Here are some numbered points:
[  7 -21  17  33  78  37   2   7 -14   6  -7 -49] 0
[ -52    2 -104  114   24   19   32   38  -90   -2  -29 -122] 1
[ -5  42  94   9 -22   5  78  -8  39  38  50 -38] 2
[ 16  -1  40 -61 -63 -10  37  -2 -19  17 -39   9] 3
[-17  16 -30  14  -5   9 -32 -10 -20 -23  10   7] 4
[ -5  19  28 -57 -53  -1   3  18 -27 -18 -54  18] 5
[-45 -17   9  28  34  35  -9  -8  13  18 -11  -4] 6
[-46 -46  43  31  44  13  11 -28  -1 -17 -14  13] 7
[ 34   2  74  -6 -47 -66  95 -32  12   7  33  11] 8
[-10  42  11 -17  49  -5  38  23  -5  -7 -27 -34] 9
[-41 -17 -82 -69 -55 -33 -36  46  -1 -55  -6  84] 10
[  9  12   2 -62 -48 -30   6   7 -17 -11 -63   1] 11
[ -2   8   6  44  24  16  14  41   0   3   7 -18] 12
[-29  -6  34  27  68  34 -45  38  20  21  -2  18] 13
[ 21   0  19  47  85  19  91  13 -13  11  15 -79] 14
[ -3  20  61  -8  -7 -45  67 -40 -31  26  44 -47] 15
[ 44  20  42 -14 -39  14  -4 -13 -82  20  38 -58] 16
[ 12  -2  18  38  26  12 -67   5  17   7   2  13] 17
[  2  33   8 -69 -40 -50  23 -11 -20  -6 -29  23] 18
[ 28 -18 -44 -59 -40  -4 -19  17  34 -57   7  25] 19
[-17   3  23  23 -11  13 -55  -5  39  18 -16   2] 20
[-20  23 -21 -63 -85 -43  35 -23 -18  -3 -66 -34] 21
[ 24  14 -79 -32 -46   5  33  22  -2  -6  33  10] 22
[  7 -29 -38  -2  25  17  23   2  48 -75  72  40] 23
[ 26   4  47 -32  35  -6  38 -58  11  82  14 -80] 24
[-12  26  23  10 -15   6 -63 -28  29 -34  34  62] 25
[-29 -10 -30 -50 -73  -1 -12  13  -8 -32 -49  43] 26
[ 76 -20 -13 -57 -28   3  21  39  -3 -35  64  26] 27
[ 16  30 -60 -15 -82 -30 -44 -35  32 -43 -10  72] 28
[-50  -7 -42 -84 -96 -30  10  11 -26  36 -53  11] 29
[-44   6 -66 -75 -72  -4 -13  -2  -9 -26 -16  94] 30
[ 13  -4  34  -4 -47 -11  50  24  -4  30  12  -3] 31
[ -1  -2 -60 -65 -35  -7 -36  -1  13 -36 -12  37] 32
[ 16  -4 -69 -44  60  22   5  -9  33 -14  13   3] 33
[  1  -2  15  19  15  26 -27 -24  48 -15  34  11] 34
[-25  30 -43  -9 -39  -3  -4 -17  21  -5  33  11] 35
[ 17 -15   3  37  74  32 -67  15   4  12  -1 -20] 36
[  1 -25  -5 -18  17  -1 -19 -17 -60  71  -4   2] 37
[-10  -1  22  11  -9  14 -41  -7  41  14  -1  16] 38
[ 44  30 -52 -57 -18   4  22  16  33 -20  70  42] 39
[ -5  26  19  15  -1  11  44  23 -18  28   5 -30] 40
[-64 -18  34  34  46  40 -47  -3  -2  33 -37  -7] 41
[ 13  44 -38  36  -4   0  13 -11   2 -50  12  49] 42
[-58   9  49  45  35 -11 -26 -65  10  -7  -4   1] 43
[ 39   7 -44  29  33  14  17 -12  33 -47  22  27] 44
[-37 -22  28  40  28  43 -10 -16  14  12  -1 -13] 45
[ -43  -12  -11  -16  -17   75 -127   -5   74   20  -12   18] 46
[-64   1 103 -20  67  88 -39  39  -5  18  -1 -50] 47
[ 51  16 -69 -73   1  18  27  -9 -13 -35  87 -17] 48
[ -5  -6  14  56  32 -30 -79  59  59 -24  15  12] 49
[-25 -10  22  17  56  39  37   6  -3  21  -7 -40] 50
[ 42  27 -32  29  45 -42  55   9  30  37   4 -49] 51
[  3 -19  37 -38 -33  -5  41 -24 -17  23 -33  11] 52
[ 38 -35  16  15  12  43  -1   4  21 -25  42  26] 53
[  46    3   47  -20  -97    0   -1   31  -67  -47 -122   31] 54
Which three points above are nearest to each new point by angle? Their numbers follow each, nearest first.
[ 49  18 -42  32  13  37  46 -11 -14 -38  40  16] 44 42 23
[-29   5   9   9  14  35  21  19  21  -2   7 -20] 50 12 47
[  8 -34 -86 -28 -26   5  -3  19 -40 -34  23  -3] 22 48 10
[  40    8  114   82  -86  -91   43 -127   17  -79   84   59] 8 15 25
[-59  11 -55 -75 -62  50 -82  39 -45 -51 -72  61] 26 30 10
[-32   1   5  43 -21  11 -22  11   3   4   8   4] 20 45 38
[ 102  -63  -72 -127   54 -127  -11  -29 -127  127  -19   14] 37 18 11
[ 32  -4 -67 -76 -22 -23  -5  23  49 -40  22  26] 19 32 39
[-14   2  42  18  56   6 112 -24   5  32   0 -86] 14 50 24
[ -4  -2  48  87  58 -27 -31 -38  22   4  10 -71] 43 0 45
[-14  23  16  12 -24  16 -64 -38  42 -35  30  58] 25 34 38
[ -4  24 -14 -75 -32 -56   1   7   0 -33 -24  23] 18 11 32
[ 28   3  10   2 -15 -27  47   6  -6 -12 -21 -10] 8 31 3
[-90 -60 -16 127  -7  10 -14  21 -83  60 -27 -58] 1 41 6
[-26   0  16  38  -3  21 -72 -20  33 -29  28  43] 25 34 38
[  7   7  29 -12 -29  -7  56   2 -19  36  16 -19] 31 15 40
[  8 -14  -8  15  22 -24 -31 -14  59 -69  55  59] 23 25 34
[  7   8  -5  27  44 -19  46  96  15   3   7   4] 12 51 14
[ 15 -54 -25 -12  13  -3   2 -28   8  39 101 -30] 48 24 53
[ -34  -34  -54  -51  -82   52 -127  -79   61   21  -34   -1] 46 20 38
[ 46  -3  29  13  34   8 -45  -1  -2  33  -1  44] 17 36 13
[ -75  -71  -64  127  -69   35   95   72 -127   61    9 -120] 1 40 12
[ 24  27  -4  14  60  14  -2   3  12  23 -10 -40] 0 51 14
[  8   3 -57 -60  40 -11  -5  35  54 -25  27   9] 33 39 19
[  8  30  -3 -42 -59 -40  -6   6 -14  -9 -71  -2] 11 21 5
[ 31  14 -31  14  23 -11   3 -16   9 -30  11  -5] 44 42 33
[ 127 -106   -6  -81   75  -82    6  -37 -127  127   -5   90] 37 52 24
[111 -17  99  51  10  30  40  65 -42 -21  69   3] 53 27 12
[ 13 -19  12  25  46  51  -1   3  11  14  21 -36] 0 50 36
[  86   45   53   57    2  -18   21   23 -118   44   40  -74] 16 40 15
[ -41   -4  -26  -38 -107   79 -127  -72   37   25  -17   -1] 46 20 38
[ 22  28  -8  -1  23 -24  23  10 -10   4   3 -21] 51 9 14
[-60  -2  15  45  65  38 -50   0  -2  28 -27 -13] 41 6 13
[ 13  19 100 -79  17 -52 -22 -80  59  52  81 -24] 24 15 2
[-30  54  68  18 -40 -24  42 -34  54 -16  46 -16] 2 8 15
[ 38   0 -43  36  38  28  61  21  15 -42  43  16] 44 23 42
